In the rows, 128 means zero.
Families of rows that turns and mirrors carry onto each other, the same ones carrying the whole set onto itself: the rest of each named row's family, in list order:
5 families of 6 rows:
Lofun: [138 129 115 112 114 121 138 142  92 113 146 105]
Tiveb: [146 141 113 142 107 145  92 115 129 144 120 155]
Kodav: [159 150 108 119 144 137 148 128 110  95 135 121]
Zezi: [138 130 127 113 100 153 104 129 169 139 123 118]
pazi: [141 122 124 104 120 125 145 138 103 122 156  98]
rofa: [117 139 135 104 131 141 146 106  98 111 112 101]
paba: [121 153 145 120 136 146 133 110  87 107 119  91]
Zene: [132 129 123  98 115 127 144 142  97 113 147  97]
kifa: [157 160 112 110 137 145 137 121 110  91 135 124]
Bebe: [124 128 140 127 152 143  85 115 147 161 123 118]
remas: [130 119 126 126  98 145 102 128 166 145 123 113]
Met: [114 126 141 126 146 152  81 128 141 148 130 125]
mifat: [142 147 111 130 108 160  86 106 124 155 123 142]
zoke: [125 148 138 112 133 129 147 112  95 124 114  93]
maduv: [126 121 117 120  93 141  93 122 161 137 124 114]
beb: [149 133 122 138 115 163  95 112 124 153 125 153]
lami: [107 137 143 122 140 140  79 120 141 142 120 133]
luvag: [159 131 114 129 119 148  97 107 133 160 127 148]
Rimet: [142 112 127 118 100 141 104 125 159 152 125 109]
fek: [145 140 120 102 115 113 144 143  97 119 147 103]
robar: [137 137 133 105 104 128 138 151  98 106 151 102]
lerop: [155 161 107 112 152 128 147 117 114 104 128 121]
gele: [112 137 133 131 146 148  80 121 142 151 126 128]
zab: [139 114 122 123  98 159 104 122 164 142 126 119]
Mufol: [126 147 146 111 142 144 148 114  90 112 113 100]
sinu: [165 147 116 119 147 132 152 114 115 109 137 122]
domel: [150 152 115 120 149 129 150 131 117  92 128 129]
zefu: [127 136 148 111 149 138 151 104  94 124 125 100]
Sigi: [149 141 114 127 108 156  92 112 134 153 124 152]
lobu: [116 142 138 133 138 147  79 138 141 150 130 117]

Which other rows belong to the same family as Zene? Kodav, remas, gele, Mufol, Sigi
Which other rows belong to the same family as paba? Tiveb, kifa, maduv, lami, robar
Which other rows belong to the same family as zefu? pazi, Bebe, luvag, Rimet, sinu
Which other rows belong to the same family as lerop? Met, zoke, beb, fek, zab

Families of rows that turns and mirrors carry onto each other, the same ones carrying the whole set onto itself: the rest of each named row's family, in list order:
9 families of 4 rows:
mem: [132 120  98 165 137 215 114 109 132 132  95 133 102 146  93]
fitol: [113 126 108 173 184 185 108  99 142 135 108 156 116 159  94]
nat: [113  99 112 121 151 197 136 134 129 113 122 149 161 127  98]
Potak: [102 105 107 143 154 187 145 116 145 128 160 153  91 159 122]
vekes: [131  92 117 159 138 190 166 107 146 115 129 125 129 112  90]
nakil: [ 95 144 114 174 152 177 140 119 133 120 101 161 151 109 108]
duz: [ 95 150 140 149 128 171 108 115 142 118 158 130 121 105  84]
kedel: [131 128 114 140 164 201  91  93 125 131  95 149 110 157  94]
Regi: [127 108 113 169 116 197 140 122 120 153 132 150 102 104 111]
nof: [ 97 123 115 178 166 170 139 144 155 114 117 127 112 128 107]
gava: [125 128 146 126 168 167 126  72 115 122 103 161 123 121 106]
Lol: [119 148 126 130 141 201 117  88  79 115 138 149 125 120 112]
Rabu: [106 125 136 128 191 160 106 125 139 113 119 142 123 144 106]
napal: [148 122 141 123 132 188  95 100 114 145 131 150 124 112 104]
katab: [104 148 113 162 132 190 136 120 122 117  90 155 143 103 111]
nepi: [127 128  93 172 120 181 134  92 145 119 138 105 128 132 106]
Kide: [107 106 130 163 184 160 154  90 143 123 131 156 133 125  99]
nutok: [134  98 128 163 157 172 121 117 148 144 163 143 143 118  94]
Rebi: [119 156 116 150 153 157 105  64 126 124 125 135 127 139 119]
sim: [122 128 108 155 120 216 142 111  98 112 149 127 125 112 105]
bekab: [110 125 133 165 167 162 120 100 115 157 134 179 112 119 117]
Tora: [110 148 130 138 147 181 111 122 119 116  85 139  95 123 118]
zap: [108 118 109 173 160 192 148 113 118 114 174 134 144 125  97]
dib: [100 101  92 151 168 164 142  93 132 130 153 141 121 159 117]
Bon: [119 114  94 119 125 191 129  87 103 127 122 133 101 149 123]
toded: [ 73 118 128 126 142 178 129 125 118 129 159 153  96 123  98]
piz: [127 103  97 172 163 203 117 115 153 129 121 133 122 158  83]
Koso: [110 121 116 117 141 195 128 103 122 128 138 159  79 154 128]
govas: [124 162 135 158 152 167 105  86 160 117 146 140 118 138 112]
Gerok: [110 111 121 109 162 189 123 121 117 116 114 160 160 132 103]
tisan: [137 152 122 161 118 190 118  99 163 114 143 119 110 129 107]
ker: [ 98 154 143 145 129 172 104 112 136 117 153 133 118 104  86]
Rodi: [ 76 118 125 125 134 184 129 127 117 128 158 151  93 122  97]
pem: [100 144 127 157 179 174 125  90  99 119 158 159 139 129 110]
lofi: [136 116 128 131 121 198 147  90 113 118  97 138 109 108 104]
zelig: [127 109 118 128 135 198 123 146 139 108 112 111 112 128 101]

Which other rows belong to the same family as Bon? nepi, Rebi, dib
Which other rows belong to the same family as vekes? gava, Kide, lofi
Which other rows belong to the same family as kedel? mem, fitol, piz
Which other rows belong to the same family as katab? nat, nakil, Gerok
Which other rows belong to the same family as toded? duz, ker, Rodi
Which other rows belong to the same family as nutok? Regi, napal, bekab
Which other rows belong to the same family as govas? Potak, Koso, tisan

